Each row has a name. Each piece below is followed by the name of the row it came from. Each question is about the rows just above it.

Fose: [159  86 102 149 127]
pogu: [133  70  83 113 132]
varir: [ 97  84 177 135 128]
vibak: [160 189 144  85 106]
gub: [114  98 145 124 146]
pez: [162 145  98 124 162]
migup: [127  66  93 133 143]
lig: [ 84 175 135 124 111]
pesis: [149 108 155  99 146]
bas: [132 121 106 148 129]
Sov: [164 145  40 138 132]
Where do [ 98 145 124] appear? | gub
[ 84 177 135] | varir

Zez: [102 208 140 133 122 138 152 114 165 148 110  88  63]
non: [118 129 133 129 143 129 131 135 140 133 133 147 142]
boviz: [146 129 120 124 107 130 122 118 113 124 127 102 106]
pefu: [120 133 133 126 142 134 129 134 142 137 137 149 143]
tufod: [165 114 138 110 152 148 133 140 122 102 208  88  66]
farur: [161 106 145 112 169 147 139 148 126  94 222  89  62]
Zuva: [161 135 121 113 108 145 118 118 115 129 153 100  95]
Pak: [128 129 133 124 143 135 130 134 137 131 148 137 129]
[129 133 124 143 135] is in which row? | Pak
[165 114 138 110 152 148 133 140 122 102 208] | tufod
Which row holds [121 113]? | Zuva
[129 131 135] | non

binad: [155 159 125  77]
Fomi: [111 108 206 159]
tobu: [135 167 214 137]
mefur: [165  76  53 139]
sipub: [111 159 206 108]
[111 108] is in which row? | Fomi
[108 206 159] | Fomi
Where do [159 206] appear? | sipub
Which row holds [76 53]? | mefur
[159 206 108] is in which row? | sipub
[111 159 206] | sipub
Which row holds [155 159 125]? | binad

Nabu: [160 151  76  93  72 142  91  93]
pafe: [115 107 132  89 139 105 136 135]
gumo: [115 107 132  89 139 105  59 125]
Dimi: [123 108 156 132 175 171 164 137]
Git: [117 133  79  37 146 167 129 128]
lun: [132  92 139 105  59 137  91  86]
sape: [ 58  99 201 164 197 141  90 143]
lele: [ 63 189 224 146 188  65 138 123]
Futik: [106 103 163 136 178 172 151 136]
Which row holds [ 72 142]? | Nabu
[ 92 139 105  59 137  91  86] | lun
[132  89 139 105  59] | gumo
[79 37] is in which row? | Git

ros: [145  68  51 219  49 175  93 166 153 108]
bonis: [185 117 111 189  51 219 207  81 166 103]
vikev: [ 71 139 139  71 193 145  68 175 163  90]
Lila: [ 76 184 164  63 185 117 111 188 205  37]
Siz: [ 72 164 193  71 139 145  68 205 219  49]
Gugog: [ 92 193 185 117 111 188  51 219 207  81]
Moz: [ 71 139 111 188  51 219  49 175 163  90]
solof: [188  51  37 207  81 163  90 153 148 120]
[ 92 193 185 117 111 188  51 219 207  81] is in which row? | Gugog
Which row holds [185 117 111 188  51 219 207  81]? | Gugog
[139 111 188  51 219  49 175] | Moz
The row with [193  71 139 145  68] is | Siz
[117 111 189  51 219 207  81 166] | bonis

piruz: [ 79 117 115 209 209 169]
zafu: [120 132 146 136 135 126]
lilaf: [132 148 136 153 151 161]
Which row holds [136 153 151]? | lilaf
[132 146 136] | zafu
Where do [153 151] appear? | lilaf

vodog: [136 118  85  91 115]
vit: [132 161 155  91 169]
semol: [155 161 169 135 119]
Gidi: [133 173 138 137  78]
kifun: [140  67 132 190 136]
sodib: [135 161 155 169  91]
nir: [129 157 154 166  90]
pado: [106 121 113 140 106]
Pof: [111 124  66 132  85]
[135 161 155 169] | sodib
[161 155 169  91] | sodib
[136 118  85] is in which row? | vodog
[ 67 132 190] | kifun
[161 169 135] | semol
[155  91] | vit

pim: [ 27 115 101 153  79 123 147 136 113]
Lep: [212 156 161 120 148 115 167 143 105]
Bunal: [ 41 178 140 113  76 127 101 130 167]
Kegal: [215  93 112 120 170 126  84 138 162]
muta: [224 151 117  81 192 101 127  93 157]
nipif: [ 41 127 140  76 178 113 119 136 100]
tunul: [213 110 153 172 167 108  81 124 155]
gere: [217 182 125 117 127 134 221 123  96]
[127 101] | Bunal
[ 41 178 140 113  76 127] | Bunal
Where do [115 101 153  79 123 147 136 113] appear? | pim
[151 117  81 192 101 127  93 157] is in which row? | muta
The row with [212 156 161 120 148 115 167] is | Lep
The row with [213 110 153 172] is | tunul
The row with [140  76 178 113 119] is | nipif

Toru: [158 137  80  92 102  24 112]
kuzef: [ 97 168 181 116 157 117  57]
suse: [ 93 100 103 203 151 184 169]
ribif: [218 125 196 103 119 124  95]
bidun: [129 116 148 218 125 195 124]
dif: [170  78 121 103 119 124  95]
pabag: [119 127  95  97 165 110  53]
zuk: [123 157 203  85 130 161  96]
The row with [218 125 195] is | bidun
[157 203  85 130] | zuk
[170  78 121 103 119 124  95] | dif

nedod: [ 76 140 131 165  91 145 174  97]
zeda: [119 124  93 132 159 141 176 135]
Gopo: [ 87 124  43 133  80 138  90 117]
tup: [ 92 142 108 144 136 146  93 132]
kul: [131 131 166 142 159 147 179  99]
pefo: [ 70 136  44 139 146 141  82 157]
Ged: [172  80  56  78  76 137 131 177]
rap: [ 87 124  43 133  80 138  90 169]
mes: [ 92 142 144 108  91 145  97 141]
vuf: [145 120 136 119 113 146 123 130]
[ 92 142 144 108  91 145  97 141] | mes
[113 146] is in which row? | vuf
Where do [ 76 137 131] appear? | Ged
[ 92 142 108 144] is in which row? | tup
[119 124  93 132 159 141 176 135] | zeda
Where do [138  90 169] appear? | rap
[ 76 137 131 177] is in which row? | Ged

dun: [179 136 108 145 126 117 140]
tudok: [179 120 154 117 130 138 103]
dis: [231 148 179 136 108 144 151]
potof: [133 108 144 151 138 148  95]
[151 138 148] | potof
[179 136 108 144] | dis
Where do [136 108 144 151] appear? | dis
[148  95] is in which row? | potof
[133 108 144 151 138 148  95] is in which row? | potof
Where do [179 136 108 145] appear? | dun

